Here are some numbered points:
11 -4 11 28 10 -8 45 -9 -11 9 23 1 16 -32 14 10 33 18 10 11 28 -24 -6 -33 -15 -20 -44 10 47 16 -7 10 0
-23 65 35 13 35 -7 7 -10 -30 -27 14 39 30 -58 -11 28 29 18 -91 -4 50 15 46 -29 -13 -41 32 46 43 11 -1 13 1
6 -21 -23 -14 5 8 -13 11 25 28 6 -8 -19 -1 -18 -13 -4 -1 20 -12 -9 17 -26 26 7 15 -9 4 -10 -23 2 4 2
19 -41 -8 31 -24 10 49 38 83 32 16 -24 -22 28 2 -22 40 -6 106 10 9 -30 -61 35 14 68 -68 -9 -10 -27 -39 63 3
17 -21 -5 -48 -57 -28 16 25 47 -36 -17 -11 -22 93 9 -3 -32 -24 57 23 -45 -14 -20 8 7 35 5 -33 -47 5 1 -22 4
-30 -32 -2 43 16 34 -48 -43 -32 61 -12 -33 -10 -44 10 -29 -7 11 5 -14 17 0 -7 33 10 28 -34 6 -17 -26 2 -12 5
1 24 15 -5 -15 -23 17 -19 29 -60 9 1 8 34 -26 6 -11 9 4 2 18 -35 4 -7 19 22 3 38 -24 -24 -25 22 6
-6 -32 -37 56 35 25 -69 -64 -36 -10 -23 -44 7 -12 -54 -23 -48 6 -20 -36 -17 -13 35 2 46 10 7 19 -96 -78 -12 15 7
-25 16 32 0 -15 9 6 21 3 32 -1 13 -10 -15 31 -4 19 -1 3 17 21 10 -14 25 -14 13 -5 -5 38 17 0 -8 8
9 -22 19 67 -1 -15 16 -10 6 -38 -16 -22 32 26 37 8 -3 7 17 10 -1 -50 44 -48 -6 -22 -6 -23 -35 -2 -7 12 9
-46 12 64 -64 -69 -1 31 38 -18 73 -1 28 -36 -10 80 2 35 -8 16 67 17 12 -52 41 -41 42 -38 -17 94 80 21 -64 10
-61 71 42 29 -17 -21 -2 71 105 -20 -20 18 25 48 55 9 31 8 -53 4 54 18 43 72 18 29 112 -3 -42 -34 -14 54 11
35 3 5 31 13 -1 34 20 -10 -28 -1 12 26 -2 26 20 26 -5 8 4 -8 -16 26 -63 -35 -60 4 -39 35 44 -1 11 12
36 -9 -46 7 -11 -10 40 19 70 -47 17 -15 -8 56 -67 -18 -5 -24 75 -18 -22 -23 -40 24 49 62 -26 0 -64 -46 -51 83 13
-8 15 -11 -32 10 -11 -13 22 53 -7 6 8 -2 20 -18 5 -4 8 -30 -14 10 32 3 28 15 1 51 24 -22 -31 11 8 14
-90 69 58 109 -6 24 -33 21 17 5 -35 7 30 -15 46 -17 25 -18 -58 2 64 8 49 89 39 57 68 0 -41 -35 -38 66 15
-18 -49 -41 -29 79 1 -85 -7 82 60 7 -44 0 -17 -2 5 -3 90 -84 -56 38 46 41 17 -4 -52 78 58 -58 -100 73 -34 16
52 -54 -61 1 5 23 12 -20 -12 17 23 -20 -28 -20 -70 -27 -3 -22 85 -17 -36 -9 -64 9 22 42 -92 -3 -1 -16 -29 41 17
0 19 7 -5 -9 -18 12 -1 36 -40 7 3 7 30 -12 7 -5 8 0 -2 14 -18 8 1 9 8 15 22 -19 -20 -13 19 18
34 -8 -34 -90 -6 -40 25 -29 44 -44 40 -6 -27 38 -90 4 -28 21 21 -9 -9 -7 -40 -14 31 32 -32 68 -22 -43 -9 -4 19
-11 -24 -16 -52 -3 17 -53 -35 -38 32 -11 -10 -36 -14 -25 -15 -35 -1 -13 -6 -19 24 -22 15 2 11 -5 16 -3 -9 27 -63 20
32 2 -29 56 30 34 -28 1 -79 -2 -14 9 18 -44 -10 -9 -5 -36 -8 -29 -40 14 35 -27 -16 -47 10 -50 14 29 -10 22 21
-7 42 -25 -44 2 13 -49 -33 -34 -40 3 25 -25 -4 -113 -22 -55 -31 -30 -28 -20 36 -22 32 58 40 29 53 -34 -48 -31 10 22
2 -44 18 4 2 -9 47 -2 27 44 27 -23 -7 -18 29 3 32 38 44 22 26 -33 -34 -15 -14 12 -77 17 38 4 12 -4 23
45 0 5 42 21 0 35 9 -24 -37 1 11 31 -8 25 22 26 -2 9 3 -10 -27 33 -87 -39 -76 -3 -40 43 46 -2 9 24
-35 42 16 -28 -24 45 15 18 -72 72 9 48 -36 -75 1 -21 28 -58 14 20 5 49 -77 72 -2 55 -49 -14 107 69 -14 4 25
10 35 13 5 1 -41 30 4 78 -84 11 1 28 56 -13 22 -1 27 -12 -7 33 -35 34 -21 11 -6 41 43 -41 -39 -19 39 26
-9 -13 -9 62 -22 17 7 16 25 5 -19 -28 1 36 16 -23 3 -28 59 -4 -12 -24 -10 46 31 60 -18 -40 -58 -22 -41 60 27
36 -77 -75 -44 -1 22 -31 64 60 76 -14 -36 -36 47 30 -24 -14 -15 61 -17 -71 46 -35 46 -14 -3 17 -83 -43 -5 46 -17 28
-34 0 37 16 24 -14 8 -33 16 34 33 -12 11 -62 -3 11 39 64 -36 7 82 -16 6 9 3 18 -41 88 26 -42 -5 13 29
20 22 1 -57 -7 -26 -10 -3 -32 -54 -11 23 5 27 -11 23 -35 -6 -37 3 -34 14 37 -48 -18 -51 49 -4 1 23 19 -48 30
-50 -5 30 -4 9 5 -6 -72 -30 33 26 -11 -19 -58 -46 -14 -2 35 -14 8 55 -23 -38 25 33 63 -75 94 22 -41 -10 -11 31
1 17 33 38 -3 -19 45 16 10 -15 6 6 27 3 52 18 36 18 2 18 27 -29 25 -38 -23 -24 -7 -13 32 32 -9 12 32
31 4 27 -23 -28 -49 65 4 -5 -41 15 12 16 39 42 28 7 12 22 39 5 -44 10 -76 -38 -34 -23 -9 42 58 1 -34 33
9 -28 -32 -28 20 8 -28 8 36 38 11 -16 -24 -4 -32 -15 -11 11 10 -23 -8 29 -26 29 12 9 -2 19 -20 -44 12 -3 34
22 -51 -36 -8 41 37 -69 -82 -124 34 -7 -13 -10 -76 -47 -14 -52 -4 -25 -23 -42 19 0 -47 -8 -52 -38 7 19 7 39 -74 35
19 50 0 -31 17 -1 39 43 3 -4 24 63 22 -38 0 23 39 -15 -40 2 17 47 -4 -11 -27 -53 34 2 84 50 13 17 36
Which two points above are nearest to each new point by angle? Their numbers follow each, nearest first.
-11 3 -21 80 4 25 -10 17 30 6 -8 -20 9 4 -9 -23 18 -18 27 -22 8 -8 2 63 43 55 1 -19 -56 -42 -50 96 27 13
30 -41 -11 -74 -61 -47 20 33 84 -48 -15 -21 -25 127 17 5 -40 -7 62 26 -54 -20 -18 -9 1 23 17 -34 -63 -2 18 -42 4 28
19 14 10 -95 -19 -40 -1 5 -21 -42 -2 25 -8 37 2 27 -31 7 -33 15 -32 13 22 -49 -29 -48 41 1 21 36 39 -77 30 33
-2 -10 -7 -11 -10 -1 -9 36 35 13 -15 -11 -3 33 39 2 -3 -1 5 3 -17 14 6 16 -10 -12 35 -39 -20 6 21 -14 28 4
-21 -1 4 64 -32 13 2 6 16 -10 -28 -24 3 46 18 -22 -8 -30 46 2 -10 -31 -2 47 36 64 -8 -36 -64 -22 -43 49 27 13
-61 47 36 71 -7 16 -23 31 23 9 -27 6 18 -3 47 -8 21 -14 -40 2 40 14 36 64 19 31 60 -14 -29 -16 -18 43 15 11
30 13 4 -70 -17 -36 5 -2 -22 -57 -2 20 -2 38 -10 25 -30 1 -20 9 -35 1 24 -56 -21 -43 30 -2 7 30 17 -52 30 33
7 12 21 3 -5 -7 41 -30 -52 -10 16 14 3 -29 -9 3 11 -5 14 13 9 -24 -18 -36 -4 6 -56 14 51 37 -18 -4 0 33
3 2 12 21 11 -4 37 -22 -18 1 25 3 12 -37 -5 6 25 17 4 10 30 -23 -9 -28 -5 -7 -46 28 42 8 -15 12 0 29
-13 48 30 -15 18 -14 10 -5 -24 -27 9 37 21 -29 -6 28 13 15 -68 5 27 13 33 -33 -16 -40 29 33 37 21 9 -10 1 36
14 -44 -22 3 28 29 -45 -66 -94 30 -6 -13 -8 -58 -29 -12 -34 -2 -10 -15 -27 6 0 -36 -9 -31 -41 7 18 9 26 -53 35 20
-3 -51 -64 94 60 45 -118 -127 -91 -23 -31 -69 3 -35 -114 -41 -90 4 -26 -62 -37 -24 45 -1 88 33 -11 39 -127 -126 -32 26 7 22
-31 27 17 -10 -18 33 8 16 -45 55 2 30 -22 -49 11 -15 21 -38 8 16 9 32 -48 55 -3 41 -31 -12 70 47 -7 2 25 8
-9 -5 -3 -17 -13 0 -5 36 37 20 -11 -6 -9 27 33 0 1 -1 4 4 -9 17 -4 28 -8 1 30 -28 -11 5 17 -12 28 4
-8 2 -25 54 6 23 -23 7 14 6 -15 -15 4 8 -13 -19 0 -24 13 -26 -7 3 4 54 37 40 12 -21 -57 -37 -35 66 27 13
24 -10 -9 -55 -68 -33 35 47 68 -45 -11 -3 -25 107 7 -2 -21 -34 71 26 -45 -12 -31 17 6 46 7 -40 -41 14 -7 -4 4 13
-10 -27 -35 22 61 3 -47 0 50 29 -2 -39 13 -4 0 -5 -8 44 -45 -42 15 23 32 15 17 -28 48 16 -68 -67 31 10 16 7
1 48 -38 -78 4 9 -52 -34 -26 -49 14 31 -38 2 -127 -23 -67 -33 -33 -36 -25 51 -39 39 73 49 36 74 -37 -63 -35 7 22 19
